Pebe: [ 52  14   4  54  11 -31  47  51  -9]
buvu: [ 10 -38   4  12  23   4  -6 -41  37]
nesan: [-89 -14  -3  29  -4  48 -21  75 -25]
gulok: [-34  35  21  67 -13 -19 -17 -27 -18]
[ 52  14   4  55  11 -31  47  52 -10] => Pebe
[-89 -14  -3  29  -4  48 -21  75 -25] => nesan
nesan => [-89 -14  -3  29  -4  48 -21  75 -25]
[-34  35  21  67 -13 -19 -17 -27 -18] => gulok
Pebe => [ 52  14   4  54  11 -31  47  51  -9]

Sagul: [  6 -15  48  16 -23  11  -5  -3 -47  24  24  -3  21  14 -24]
Dete: [ 23  14 -17  -3 -51 -23   2  19 -19   2   0 -30   5  -2 -15]
Luraf: [  6 -15  48  16 -23  11  -5  -3 -47  24  24  -3  21   4 -23]
lepe: [-28 -19  16  -8   1   3 -24  -7 -22   4   1  -4 -14   5 -21]
pas: [-27 -20  15  14  68 -14 -22 -13  37 -28  19  -9 -23  22 -10]
[  5 -15  47  15 -23  12  -6  -3 -48  25  25  -2  21   4 -23] => Luraf
lepe => [-28 -19  16  -8   1   3 -24  -7 -22   4   1  -4 -14   5 -21]
[ 23  14 -17  -3 -51 -23   2  19 -19   2   0 -30   5  -2 -15] => Dete
pas => [-27 -20  15  14  68 -14 -22 -13  37 -28  19  -9 -23  22 -10]
[  6 -15  48  16 -23  11  -5  -3 -47  24  24  -3  21   4 -23] => Luraf
[-27 -20  16  -8   1   3 -24  -7 -22   5   0  -3 -14   6 -21] => lepe

bis: [  4  -9  -4 -20  -3   4   5 -19 -25   6  27   9]
kidad: [ 0  0 -1  1  0  3  0 -1 -1 -2  0  1]
gipa: [ 0 -1 -5  4 -1  9  1 -1  2 -6  0 -5]
Lodut: [ 80 -29   5   1  38  59  -1   0  33  -2  28 -43]
Piv: [ 71 -31   7   1  37  56   0  -2  33  -2  27 -43]
Zuf: [  3  -9  -4 -21  -2   5   5 -19 -25   6  27  10]
fani: [ 82 -32   4  -2  39  62  -2  -4  36  -3  32 -43]
gem: [ 71 -31   7   1  37  56   6  -2  33  -2  27 -43]
Fuz: [  4  -5  -7 -14  -2   0  -1 -18 -24  -1  30   6]
gateb: [ 79  -9   4  -5  41  61   5  -4  38   6  40 -41]
Miga: [ 79  -9   4  -5  41  61  -1 -19 -24  -2  30   6]
Rirur: [ 79  -9   4  -5  41  61   5  -4  38   6  40 -39]
Piv => [ 71 -31   7   1  37  56   0  -2  33  -2  27 -43]
[ 79  -9   4  -5  41  61   5  -4  38   6  40 -39] => Rirur

vid: [ 13   7  33  28 -21]
miv: [ -9 -27 -28  40   3]
mos: [ 47  13 -62  32  18]
foge: [-26 -15 -60  38   6]
sir: [-45 -61 -22   5 -14]
kis: [-48 -46  33 -62  31]
seni: [59 48 45 18 -7]
farum: [-63  31 -14  44  29]
bog: [-62 -77 -59 -21  27]
rar: [ -7 -34  45  13 -18]
lemim: [ 26 -18  -7 -61   8]
common bog kis:  => [-62]
common bog mos:  => [-62]
common rar vid:  => [13]
[-62 -77 -59 -21  27] => bog

virat: [ 53 -50  29 -27  29  18 -35  35 -16 -20  31 -23 -26  17   8 -10  -9  39
 -33 -16  22 -40 -47  11  14 -16 -28  48 -16   5  12  49  81]
bele: [ 50 -35  25 -19  58   6 -24   0 -20  -3 -18 -32 -15  25 -31 -30 -28  24
  -9   4  -9 -68 -16  32 -16  42   4  32 -29 -27 -12  49  12]
subig: [-23  45 -10 -24 -46 -13  -7 -26 -23  17  19  37 -21 -25  54  39 -22  60
  50   3 -21  25 -18  27 -11 -76  20 -50  11 -19  22 -50  10]
fek: [ 44 -32 -10 -24 -46 -13  -7 -26 -23  17  19  37 -21 -25  54  39  -8  60
  50   3 -21  25 -18  27 -11 -76  20 -50  11 -19  22 -50  10]
fot: [ 64 -31 -56  29  62  -9  25  48   2  89  27 -20  40  25 -14 -32 -35  35
 -33  23  48  -2  51  -9  19 -19  17 -46  22  -8 -21 -36 -76]
Fimu: [ 10  22 -45   3 -29 -36  -4  23  37 -23  23  41   2  -8   7  28  -9  15
 -53 -16  59  27 -63 -18  50 -38 -64  51  -8  22  -8   5  92]
Sen: [ 18  65 -48  13  23 -37   8 -15  33 -16   1  59 -41   0  15  47 -26  41
  10  -4  48  81 -31 -25  32 -58 -21 -27   2  -1 -33 -41  35]
subig => [-23  45 -10 -24 -46 -13  -7 -26 -23  17  19  37 -21 -25  54  39 -22  60
  50   3 -21  25 -18  27 -11 -76  20 -50  11 -19  22 -50  10]
[ 18  65 -48  13  23 -37   8 -15  33 -16   1  59 -41   0  15  47 -26  41
  10  -4  48  81 -31 -25  32 -58 -21 -27   2  -1 -33 -41  35] => Sen
[ 18  64 -48  14  22 -37   8 -14  32 -16   1  58 -41   0  15  46 -26  41
  10  -4  49  81 -30 -24  32 -58 -22 -27   3   0 -32 -41  36] => Sen
[-23  45 -10 -24 -46 -13  -7 -26 -23  17  19  37 -21 -25  54  39 -22  60
  50   3 -21  25 -18  27 -11 -76  20 -50  11 -19  22 -50  10] => subig
[ 51 -36  25 -19  56   5 -24   1 -19  -3 -17 -31 -13  26 -32 -29 -28  23
 -11   5 -10 -67 -17  33 -17  44   5  35 -29 -28 -16  50  16] => bele

Visob: [  7  46  27 -17 -11  37   7  40]
fuv: [ 63  33   5  19   3 -65  19  35]
fulil: [-43  67 -24  26 -44   7  28   6]
common Visob fulil:  => [7]
[-43  67 -23  26 -44   6  27   6] => fulil
fulil => [-43  67 -24  26 -44   7  28   6]
common fulil Visob:  => [7]

